One vector is turned by the same rotation once a tick. Each row is the vector after some number of ticks, and that number follows the row.
The counts run from 0 to 523.
[ 1.24  2.33 -1.91 -4.16 -1.17  2.34 -2.82 -3.00  0.16 -0.25 -0.93]  454
[ 2.84  3.74 -0.13 -1.42 -0.13  4.31 -2.35  0.58 -2.35  0.88 -1.15]  101
[-0.15 -0.48  1.57 -1.45 -3.96  3.03 -2.55 -3.09 -2.15 -1.61 -1.23]  333
[ 0.77  1.24  0.90 -1.77 -4.06  3.08 -3.96  1.26  1.10  0.46  1.74]  22
[ 0.19  4.39  0.63 -3.41 -0.77  2.14  0.67 -0.38 -2.62 -3.85 -1.31]  496
[-0.12  2.74  1.89 -3.04 -2.60  3.28  0.87 -3.16  2.52  0.70 -0.66]  353
[ 2.00  4.14  0.72 -0.84 -2.88  3.32 -0.79  0.12 -1.62 -3.91  1.87]  144
[ 1.10  3.21 -1.01 -1.94 -3.14  1.72 -2.40 -0.53 -0.49 -2.94  3.01]  54
[ 1.56  3.01 -1.03 -1.59 -3.23  3.16 -1.47 -1.80 -0.17 -3.50  3.68]  143
[ 1.10  3.49  1.52 -0.41 -3.61  3.04 -1.72  0.19 -2.49 -3.07  1.67]  329
[-2.05  0.37  1.42 -4.25 -3.22  1.78 -1.86  3.34 -0.50 -0.84 -0.89]  477
[ 0.58  4.82 -0.97 -0.35 -2.81  1.80 -0.87  1.26 -2.93 -2.05  1.69]  502
[ 0.88  3.96 -0.14 -3.55  0.60  3.44 -0.51 -0.40 -1.46 -0.30 -2.21]  452
[-0.83  0.05  1.93 -0.37 -3.87  4.86  0.15 -1.47 -1.73  1.13 -1.32]  428
[ 0.98 -1.01  1.65 -2.55 -1.32  4.72 -3.54 -1.01 -0.84 -0.24 -1.27]  288
[ 0.95  0.62 -0.80 -1.45 -1.83  4.64 -1.50 -2.61 -2.78 -2.02 -0.23]  58
[ 0.17  2.73  2.20 -1.12 -3.27  1.37 -3.19 -0.63 -3.47 -2.77 -0.79]  508
[-2.56  3.17  1.80 -4.04 -3.09  0.97  0.84  0.91 -0.73  0.40 -3.03]  171
[-0.21  2.74  0.44 -4.05 -0.38  3.96  1.57  1.05 -0.71 -2.71 -0.09]  222
[-1.38  2.63  3.85 -2.97 -3.73  2.36  0.43 -1.64  1.28 -0.61 -1.66]  169
[-0.83  1.01 -0.99 -3.41 -2.95  3.31  1.41 -0.71  2.33 -0.98  2.68]  219
[ 1.94  4.81  0.74 -0.32 -1.60  3.49 -2.47  1.30 -0.88  0.30  0.80]  100
[ 0.58  0.81  3.66 -1.79 -1.78  3.93 -3.07  2.50 -0.88 -0.42 -1.19]  113
[-0.20  3.01 -2.62 -4.49 -2.39  2.35 -0.37 -2.00  0.23  1.53 -0.85]  358
[-2.17 -0.09 -2.23 -5.37 -2.36  2.17  0.37 -0.39  0.98 -0.30 -1.36]  128
[-0.52  0.66 -0.13  0.35 -5.49  2.66 -2.60 -1.74 -1.63  0.42  0.70]  512
[-0.07 -1.86  2.02 -3.04 -2.13  5.64 -1.96 -0.44 -0.28  0.61 -1.90]  26
[ 1.06  3.06  2.84 -1.22 -1.82  3.02 -1.54  0.21 -4.04 -2.51 -1.10]  419
[ 2.15  1.22 -0.16 -2.07 -1.12  4.50 -3.44 -2.90 -1.61  0.29 -0.90]  103
[ 2.69  4.56  1.62 -1.42 -0.87  3.74 -2.31  0.10 -0.67 -1.38  0.35]  189
[ 2.51  2.13 -0.53 -2.09 -0.76  5.15 -3.12 -0.68 -2.55  0.39 -1.61]  102
[-0.16  1.56 -1.62 -1.20 -4.16  1.99 -2.78 -0.51 -4.32  0.42 -1.84]  510
[-2.59  1.54  2.61 -2.74 -2.84  2.88  0.25 -0.39 -2.12  0.75 -4.17]  344
[-1.07  3.01 -0.60 -2.59 -4.28  2.17  0.61 -2.32  1.81  1.46  0.68]  174
[-2.32  2.07 -0.68 -3.84 -3.52  1.88  0.92 -3.13  0.77  0.65 -2.21]  84
[-1.36  3.09  1.03 -5.62 -0.82  1.32  0.48  0.36 -1.37 -3.36 -1.30]  311
[ 0.46  3.22  0.46 -4.39 -1.76  0.86 -0.69 -1.66  0.16 -4.03  0.73]  137
[-1.27  1.78 -1.21 -4.71 -3.69  1.64  0.68 -0.78  2.36 -1.25  2.33]  130
[-0.29 -1.66  0.41 -2.10 -4.13  4.35 -2.25  0.65  1.16  0.86  1.16]  295
[ 1.45  4.32 -2.08 -2.44 -0.82  4.51 -0.84 -0.42 -1.36  1.30 -0.24]  274
[ 1.29  2.85  2.43 -2.97 -1.82  1.97 -4.90  1.22 -1.78 -1.31 -1.66]  17
[ 0.67  1.94  1.06 -4.01 -0.63  2.39 -4.42  1.46 -1.90 -1.31 -2.01]  464
[-0.13  3.81 -0.58 -2.32 -3.81  0.21 -2.33 -0.56 -2.20 -3.79  1.36]  412
[ 0.72  3.58 -0.64 -0.82 -3.04  2.37 -1.72  0.42 -1.84 -2.74  2.42]  55
[-0.41  1.51 -2.38 -2.79 -2.41  4.38  1.97 -1.56 -0.48 -1.14  1.33]  492
[-1.26  1.68  4.99 -1.91 -3.93  1.63 -1.17 -0.40 -0.08 -0.38 -2.32]  431
[ 2.62  2.87 -0.52 -3.26 -0.75  3.43 -3.00 -3.36  0.75 -0.56 -0.81]  365
[-1.97  2.86 -0.38 -3.48 -3.97  1.31  0.22 -3.55  2.01  0.71 -0.29]  85
[-1.15  0.16  1.39 -2.19 -3.82  4.07 -0.32  0.26  2.34 -0.70  2.43]  481
[ 1.24  4.36  0.63 -3.76 -2.06  0.59 -1.51 -3.67  1.60 -0.58 -0.65]  181
[ 0.48  0.10  0.42 -1.58 -4.59  3.17 -4.41 -0.81  0.58  1.43  1.52]  21
[-0.98  2.50 -0.59 -2.59 -2.25  5.19  1.74 -0.68  0.11  1.94 -1.49]  351
[-0.50 -0.76  3.45 -4.32 -3.27  2.43 -2.85 -0.79  1.97 -0.44 -0.99]  28
[-0.25  2.92 -1.56 -3.88 -3.52  0.98 -0.49 -1.52  0.99 -2.44  2.68]  315
[-1.68  0.96  3.22 -1.35 -3.22  4.83 -0.29  1.51 -2.95 -1.86 -1.10]  69
[-1.68 -0.28 -0.93 -4.41 -3.04  3.35 -0.94  1.96  0.42  1.19 -0.48]  32
[-0.32 -0.60 -1.20 -0.36 -5.75  3.56 -2.31 -1.65 -2.05 -0.37  1.03]  65
[-1.95  1.01  0.96 -4.45 -3.76  0.92 -0.72  0.92  2.20 -0.67  0.99]  303
[-0.80  0.10  3.78 -3.47 -2.26  2.73 -1.46  1.97 -0.34 -2.68 -0.78]  387
[ 1.62  0.98  1.86 -0.63 -3.83  4.84 -2.94  0.06  0.82  0.13  1.98]  111
[ 2.08  5.11  0.17 -1.11 -2.36  2.40 -2.73 -0.25 -0.17 -0.13  2.24]  99
[ 1.41  6.15  0.40 -2.32 -0.44  4.26  0.10  0.94 -0.48  0.09 -0.26]  362
[-1.21 -0.88  3.17 -3.62 -3.92  2.11 -2.22  0.25  0.46 -2.05  0.00]  475
[-2.09  3.38  2.24 -1.42 -4.51  1.49 -0.51  0.84  1.36  0.86  0.29]  348
[-1.62 -0.66  2.30 -1.98 -4.78  2.43 -1.59 -2.84 -0.38 -0.40 -1.62]  72
[-0.24  3.93  1.87 -3.92 -1.32  3.24  1.47  1.40  0.32 -2.58  1.90]  221
[-1.04  2.69  1.85  0.40 -5.16  1.90 -2.07  1.90 -1.85 -0.66  0.51]  425
[-0.83  3.18  4.53 -2.18 -2.88  3.11  1.79 -0.85  1.50 -0.77 -0.22]  80
[ 0.60  1.03  2.00 -1.28 -4.39  2.91 -4.24  1.75  0.33 -0.23  2.49]  469
[-0.24  3.04 -1.12 -2.44 -2.19  1.09 -2.22  0.22 -3.72 -3.13 -0.93]  324
[-0.37  3.26 -0.08 -3.91 -3.29  2.62  0.61  1.18  1.74 -1.96  2.59]  131
[-0.83 -1.08  1.34 -4.24 -1.98  4.10 -2.38  0.19 -0.99  0.61 -2.42]  115
[-1.67  0.09  3.47 -3.94 -3.96  1.53 -2.35  2.22  0.25 -1.88 -0.58]  476
[ 0.27  4.53 -1.12 -2.56 -1.96  2.25  0.03  1.60 -1.50 -2.59  2.16]  317
[ 1.76  2.11 -0.56 -1.55 -2.14  3.44 -0.93 -3.28 -1.00 -3.33  2.04]  232
[-1.13  1.38  0.67 -3.67 -3.24  4.34 -0.71  3.85 -0.22  0.46 -0.08]  120
[-0.75  4.18 -2.69 -3.81 -2.34  2.35  0.46  0.59  0.26  2.04 -1.32]  446
[ 1.06  2.26  0.94  0.14 -4.64  3.34 -2.09 -1.16 -1.32 -1.81  2.52]  328
[ 1.50  1.66 -1.12 -1.12 -1.26  4.84 -1.15 -0.11 -3.87 -1.43  0.56]  57
[-0.41 -0.85  2.06 -1.33 -3.97  3.76 -1.97 -2.99 -0.83  0.36 -2.45]  518
[ 2.85  3.59 -0.81 -1.53 -2.16  4.08 -1.74 -2.58  0.29  0.49  1.75]  187
[ 1.05  1.72 -1.07 -1.20 -1.82  4.89 -3.32  2.09 -1.43  0.71 -0.34]  197
[-1.36  0.51  2.14 -3.19 -4.29  1.45 -2.75  1.92  1.68 -0.42  0.60]  118
[-0.63  4.35 -1.04 -3.79 -2.80  0.41 -0.22 -0.09 -0.22 -3.53  1.93]  227
[ 2.05  1.72  2.38 -2.40 -1.51  2.40 -4.41  0.59 -0.62 -2.58  0.16]  463
[-1.28  0.29  3.66 -1.85 -4.80  1.60 -2.39 -1.59 -0.26 -0.01 -1.37]  519
[-0.37 -0.40 -0.37  0.05 -4.20  4.57 -1.28 -1.06 -2.77  0.01  0.87]  154
[-0.28  3.03 -0.99 -4.43 -0.40  2.15 -0.80 -0.08 -2.41 -3.59 -1.31]  50
[-0.66  2.05  1.31 -0.11 -5.88  1.19 -2.23 -0.55 -0.97 -0.46  0.77]  424
[ 0.44 -1.61  0.52 -3.31 -3.30  2.86 -5.21 -0.93 -0.57 -0.44 -0.29]  378
[-0.87  1.51  2.52 -2.50 -2.75  3.66  0.99  1.29  1.77 -2.55  1.54]  482
[ 0.95  5.83  0.02 -3.45 -2.28  0.55 -1.12  1.01 -1.19 -0.26 -0.89]  183
[-0.15  0.39 -1.68 -1.54 -3.40  2.38 -2.76 -3.25 -2.95 -2.25 -0.43]  237
